In the rows, 128 means zero.
One turn moves every row onto another: examples first, then more rows asked:
q_254: [129 125 149 131 100 110 108 131 154 122 123 149 133 160 115 104 141 131
 117 134  95  96  75 163 102 112 141 155 149]
q_240: [134 125 113 124 157 143 150 138 101 137 158 115 135 174 132 100 140 121
 136 121 172 125 149 149 122 121 127  84 107]
q_363: [112 156 143 100 101 131 115 129 148 138 117 152 144 134 114 104 108 124
 128 125 194 181 118 113 124 138 160 138 134]
q_167: [107 158 153 107 137 125 164 119 124 140 135 142 127  57 107 135 112 124
 148 124 152 153 153 112 112 115 148 110 127]
q_576: [134 136 143 107  86 104 142 118 156 151 102 103 129 105 126 115 136 103
 128  99 159  95 104  78 119 116 132  91 107]
q_35: [126 126 145 117 103 181 138 142 157 120 102 114 117  98 104 125 105 128
 130 152 113 115 143 179 124 172 133 140 125]
q_380: [113 126 129 133 140 136 117 137 147 115 121 124 124 147 129 157 148 113
 127 155  68  85 152 153 118 143 130 105  98]
q_748: [140 121 131 113 103 174 170 135 160 128 126  95 117 124 126 132  92 135
 125 144 106 118 151 165 133 172 119 129 143]
q_946: [115 153 143 104 139 119 183 115 127 147 149 131 126  73 119 140 104 128
 143 120 149 155 157 102 117 116 136 106 139]
q_676: [112 121 123 120 131 152 122 133 143 132 113  89 138  68  93 141 119 138
 134 131 140 110  79  82 127 136 142 137 137]
q_27: [117 104 107 136 167 104 155 157 117 128 150 141 121 157 138  99 131 131
 118 111 125 121 118 187 138 144 112 122 110]
q_810: [130 145 137 116 135 146 151 139 104 133 141 122 140 164 123  87 141 118
 149 110 173 111 138 164 104 123 148  81 116]
q_625: [117 127 128 111 101 189 158 140 152 129 113 146 126 106 124  98 118 110
 126 143 115  95 114  60 115 101 121 146 142]
q_675: [125 127 101 123  73 119 172 139 138 101 132 110 131  96 141 104 104 122
 133 134 116 128 171 163 128 105 118 175 134]
q_368: [139 117 110 134 161  93 118 124 121 113 126 127 129 141 175 141 132 101
 127 119 138  67 139 117 146  94 127 108 128]
q_174: [139 114 118 116 110 104 141 116 153 157 123  97 123 115 137 130 137 107
 115 111 159 109 117  60 139 115 110  93  96]
q_782: [121 130 129 127 133 131 141 132 150 119 132 111 127 161 142 156 138 116
 126 147  63  83 152 147 117 143 125  98 113]
q_307: [122 130 127 127 155 150 123 145  99 128 140 131 133 152 112  93 151 115
 142 126 179 121 143 161 112 122 140  93  92]
q_454: [105 115 127 134 156 109 139 163 116 120 128 154 122 139 122  89 137 126
 129 109 128 113 108 202 125 145 130 125 105]
q_169: [131  96  97 119 132  88 117 149 145 100 101 158 140 125 118 111 131 103
 109 149 112 145  99 176 136  90 121 118 119]
q_703: [114 140 144 125 121 134 132 136 149 114 117 120 128 149 131 148 142 113
 133 144  66  75 145 159 106 144 140 100 112]
q_668: [122 116  91 129  86 122 157 141 134  98 133 115 128  91 137 109 108 122
 128 145 120 134 174 159 134 102 112 180 118]
q_461: [121 113 109 119 137 147 140 129 145 138 131  78 136  85 108 149 113 143
 126 131 135 116  86  70 137 137 127 133 145]
q_367: [122 123 128 122 112 156 135 125 118  83 135 154 128 122 126 143 115 106
 126 149 109 148  82 187 129 144 138 143 155]
q_689: [115 133 120 109 123 130 110 127 144 140 133 147 140 140 121 118 110 127
 116 136 195 193 131  98 141 135 141 141 124]
q_938: [117 124 127 125 145 102 170 156 123 128 140 140 126 157 137  86 126 130
 129  97 120 109 108 196 123 146 127 113 128]
q_250: [131 103 119 127 127 178 139 140 153 124 124 106 112 109 115 140 104 132
 116 164 114 129 156 162 145 171 110 143 115]
q_359: [133 122 122 118 110 150 156 120 122  88 148 144 129 138 140 146 106 109
 124 144 105 149  86 180 133 143 129 135 169]
q_404: [121 129 127 113 117 146 148 129 147 138 120  79 139  83 105 138 109 142
 137 120 134 106  78  80 123 137 143 128 158]
q_641: [128  95 119 145 134 111  89 132 148 124 140 150 125 160 116 121 149 132
 102 154  98 113  91 146 126 109 116 165 124]
q_527: [128 108 113 128 127 154 138 122 117  87 150 150 127 130 134 154 113 108
 117 156 109 157  90 175 141 142 122 143 151]
q_43: [121 119 119 115 108 186 162 138 151 132 121 142 123 113 130 104 118 113
 120 148 113 100 119  53 123 100 113 145 140]
q_483: [110 139 126 107  78  88 142 125 120 117 115 141 135 110 136 110 111 108
 132 119 142 115 176  57 121 122 139 145 125]
q_933: [117 127 105 127  75 124 153 143 134  96 121 120 129  82 129 102 110 117
 134 139 121 128 168 168 124 103 124 179 121]
q_971: [146  97  88 110 126  80 153 143 150 109 121 138 143 151 138 114 116 109
 105 138 104 147 103 165 142  92 110 108 143]
q_345: [110 143 135 114 153 123 163 118 121 142 147 139 121  62 110 145 112 126
 138 132 153 161 162 100 124 113 133 114 118]
q_923: [126 119 133 120 107 110 112 124 149 146 101 115 123  91 116 122 149 100
 121 118 166 103 109  73 129 115 125 103  80]
q_844: [134 143 155  95  99 118 113 118 149 140 167 142 136 170 122  97 140 125
 135 116 177 135 117  85 124 132 124 151 147]
q_574: [130 129 146 104 117 120  98 120 144 139 170 147 130 165 118 103 145 126
 129 128 182 143 123  80 133 131 117 157 130]
q_317: [139 137 133 122 135  92 132 124 126 111 112 127 136 139 173 127 127  99
 141 100 133  52 128 130 126  97 146 101 145]
q_592: [144 107 122 132 114 102 133 124 155 134 155 128 129 187 138 118 131 138
 105 136  87 107  89 142 123 111 115 149 158]
q_442: [137 117 114 104 104  85 143 145 152 104  98 149 147 135 124  99 119 104
 120 130 106 133  90 184 121  93 136 108 148]
q_252: [115 119 122 117 111 190 148 142 149 127 113 149 123 103 122 103 122 110
 122 151 117 100 118  58 121 100 116 150 132]
q_110: [125 127 129 133 152  98  96 131 119 105 102 143 132 119 157 131 141  94
 137 118 143  59 127 133 131  96 147 114 119]
q_619: [125 147 128  97 104 125 140 122 151 147 138 136 144 156 134 111  98 131
 121 121 187 185 126  98 134 138 146 129 149]
q_506: [110 132 118 112  87  89 139 127 119 116 120 141 132 110 137 115 114 110
 126 126 142 120 181  51 128 121 131 148 119]
q_441: [124 141 159  99 104 122  92 121 145 134 156 154 134 154 110  95 148 122
 138 123 181 136 115  89 120 132 131 157 133]
q_12: [105 136 125 112  84  92 128 127 117 113 111 148 133 102 131 112 118 107
 130 126 144 116 176  58 123 123 138 149 115]

q_938 goes to q_27
q_240 goes to q_307
Where do these go?
q_576 goes to q_174
q_844 goes to q_574
q_359 goes to q_527
q_110 goes to q_317
q_380 goes to q_703
q_675 goes to q_668
q_689 goes to q_363
q_676 goes to q_404
q_946 goes to q_345
q_971 goes to q_169
q_250 goes to q_35
q_252 goes to q_625
q_506 goes to q_12
q_641 goes to q_254

